Each row is where one point has got to under a steady rotation. How many steps took it there?
The counts run from 0 to 518.
[182 133  94  89 109 147 155 141 107 113 143 152 109  72 125 169 127 126
 100 144 118  79 154 128 135 128  86 128 122 121 151 125 166 124 120 168
  73 132 126 153 102 147  90 106 135] => 142
[169 138 126 105 162 136 117 177 118 122 151 139  89  85 122 110 151 114
 109 167  70 130  96 115 126 144  81 123 125 120 151 117 152 116 110 157
  85 162 117 123  81 136  93 101 105] => 325
[162 155 121 112 128 153 141 149 129 112 155  99 137  68 130 111 178 137
 146 168 119 108 108 104 149 129  81 124 137 150 133 143 139 145 118 153
 105 161 116  83  49 135 133 129  98] => 365
[172 136 123  90 119 139 154 147 112  98 168 124 173  58 123 156 159 128
 131 165 130  86 165 102 122 109  97 149 120 139 120 129 139 159 125 150
  87 134 118 113  79 153 107 147 117] => 395
[168 114 118  93  72 141 115 157 108 124 136 100 125  96 135 126 178 119
 126 146 144  73 146 131 103 135  98 137 121 106 157 156 152 157 108 159
  99 167 135 122  76 154  88 102 128] => 417
[150 151 138 130 129 131 161 181  98 121 150 140 132  57 138 133 151 106
 137 157  97  98 102 105 140 104  80 156 126 112 122 132 137 137 104 168
  93 174 124 114  86 161 111 139 150] => 82
[171 176 117 126  84 135 176 150 105 139 179 112 129  72 142 136 140 100
 162 146 102 102 136  98  89 146  98 131 103 115 145 112 144 153 117 134
 148 164  99 140  93 142 102 126 141] => 235
[175 160 107 108  93 120 167 149 135 123 180 115 117  64 108 119 150 121
 111 155 122 106 140  86 109 145  98  91 109 121 168 126 155 141 144 155
 118 123  74 137 117 138 114 141  95] => 202
[189 137 116  92 120 114 100 141 101 132 115 124 116  99 115 124 150 137
 116 160 101  82 114  67 127 157 117  90 129 102 184 107 134 158 110 136
  89 129 110 114 100 138  86 130 107] => 10
[201 126 125 115 156 129  91 132  73 134 165 145 127 100 135 142 133 120
 128 153  84 109 139  93 109 164 100 136 111 105 147 107 150 141 107 134
 107 146 127 122  77 130  63 112 133] => 291
[192 134 125 107 120 130 123 151  80 138 133 152 103  87 154 152 121  95
 151 144  86  98 118  96 110 141  99 146 125 103 144 107 147 139 102 140
  98 157 127 138  91 138  69 122 167] => 283
[184 131 123  89 120 112  94 157 110 138 122 122 100  94 111 106 158 122
 108 159  99  94 112  73 110 150 115  98 128  96 185 112 135 146 108 139
  90 135 110 122 107 136  79 124 101] => 13
[178 137  96  92 109 151 152 140 106 114 150 145 112  80 122 159 130 132
  90 147 116  82 157 137 129 131  86 126 118 114 153 124 172 121 123 169
  79 146 127 155  99 147  86  93 134] => 140
[175 152 119 112  74 110 168 148 125 112 145 114 126  69 123 129 152 117
 137 162 127  94 116  70 129 143 107  93 123 123 164 138 142 154 142 159
 107 124  72 115 103 137 125 168 115] => 208
[169 148 120 105 143 120 109 166 130 117 145 119 108 107 140  99 144 124
 136 170  64 124  96 104  95 162  79 107 125 107 159 112 152 153 126 147
 106 161  98 115  94 150  74 119 108] => 28
[197 162  94  85 116 128 124 128 110 140 119 130 112  78 121 143 127 132
 138 149 103  77 124  66 127 146 114  99 133 116 180  94 133 156 107 130
  95 118 113 131 107 134  83 134 116] => 5
[184 134 117 110 109 150 127 127  93 151 154 118 122  54 127 122 160 128
 112 134 157  85 150 109 135 103  86 148 139 103 152 154 160 128 123 155
  97 172 143 118  80 135  99 127 139] => 109
[172 145  94 133 101 121 134 150 109 110 146 123 111 120 148 136 131 132
 152 154  91 104  99 110 124 190  81  98 107 109 166 145 163 156 127 177
 116 143  83 116  89 148  94 124 134] => 475
[186 147 109 100 141 137 114 152 107 141 109 141  77  74 123 121 141 119
 133 149  96 103  79  87 157 135  98 114 146 120 169 125 136 124  99 158
  77 150 124 114  85 122 104 125 125] => 315
[197 147 109 107 143 138  99 122  96 155 134 127  92  89 115 107 147 145
 105 148 104 102 114  86 141 151  94  98 138 101 183 118 154 128 120 143
 100 160 125 115  85 116  89 112 116] => 308
[186 124  90  91 102 117 117 155 108 130 142 132 111  85 106 135 142 122
 101 139 129  82 148  99 107 145 108 112 107  94 187 140 156 146 117 172
  88 118 107 143 128 148  81 127 114] => 450
[168 139 133 114  77 116 153 179 120 116 157 111 121  75 143 126 163  79
 175 159 111 115 105  94  96 146 108 134 112 131 143 147 133 156 114 153
 121 147  86 116  83 139 121 151 129] => 222
[143 169 123 113  94 156 181 166 132 124 152 112 117  58 132 122 166 123
 126 159 115  86 115 122 141 108  75 129 133 129 134 125 147 131 110 153
 108 174 125 122  76 157 125 107 119] => 375
[168 147 134 127 146 131 146 139 118 122 177 137 105  72 140 114 132 142
  97 166  93 106 125  99 139 136  54 104 136 111 135 106 177 111 139 145
 101 140 104 123  84 152  88 118 106] => 340
[195 149 121 103 109 124 135 150  77 143 146 126 147  64 110 144 156  98
 146 145 116  97 133  64 112 129 139 141 108 113 160 122 110 165 103 137
 108 149 117 120  96 121 109 159 142] => 254
[146 154 140 133 120 133 155 182 103 137 151 127 116  61 129 104 163 114
 113 154 100  99 101 110 132 104  77 143 129  94 138 133 146 129 111 165
 100 192 124 118  94 159 108 126 141] => 78
[166 154 124 141 143 115 125 159 103 153 177 134 103  57 136 109 135 116
 138 145 107  94 113  69 129 129  68 125 124  99 146 115 152 125  91 140
 121 114 109 116 101 153  83 140 103] => 48
[195 124  83  78 114 141 117 131 134  98 139 119 115  91 130 145 146 128
 147 158 133 110 129 114 129 159  95 114 130 151 162 161 162 147 136 174
  82 118 101 107  75 122 105 133 105] => 162
[166 113 120  93  72 139 114 150 105 120 132  98 130  99 136 127 179 124
 125 150 144  71 145 127 106 138  99 133 124 105 157 157 154 160 111 156
  98 166 132 116  73 152  92 107 130] => 416
[178 144 112  86 142 119 105 173 128 114 117 128 110  95 132 119 144 112
 158 166  75 116  84  86 113 153 104 116 134 126 163 119 131 161 109 151
  85 138 100 105  93 140  88 142 112] => 22
[194 151 122 104 106 124 139 150  78 148 149 128 142  58 108 144 155  96
 144 143 121  94 137  63 111 127 136 142 107 110 162 119 113 158 101 137
 111 145 119 126 101 123 107 154 142] => 253
[146 155 142 136 121 132 151 176 102 135 150 120 121  72 126  94 171 123
 106 159 100  99 101 107 133 114  77 131 126  90 145 133 146 134 119 164
 104 196 121 113  89 158 110 122 137] => 76
[196 100 105  83 121 131 108 142 116 110 163 134 108  78 116 140 149 119
  98 150 137 102 159 116 114 145  97 124 118 123 159 150 170 125 128 169
  75 113 111 133  93 133  86 118 100] => 154
[175 135 107  84  72 144 137 131 117 116 123 103 141  76 140 141 161 131
 147 149 154  70 145 109 124 118  98 135 142 124 152 153 149 168 130 156
  92 154 123 110  77 149 103 142 139] => 410
[186 154 105 137 136 118 139 156 101 143 200 128 118  71 101 115 151 111
 119 144 106 126 129  81 114 160 102 111  87 111 168 137 145 131 117 161
 130 129  87 123 107 122 111 139  98] => 496
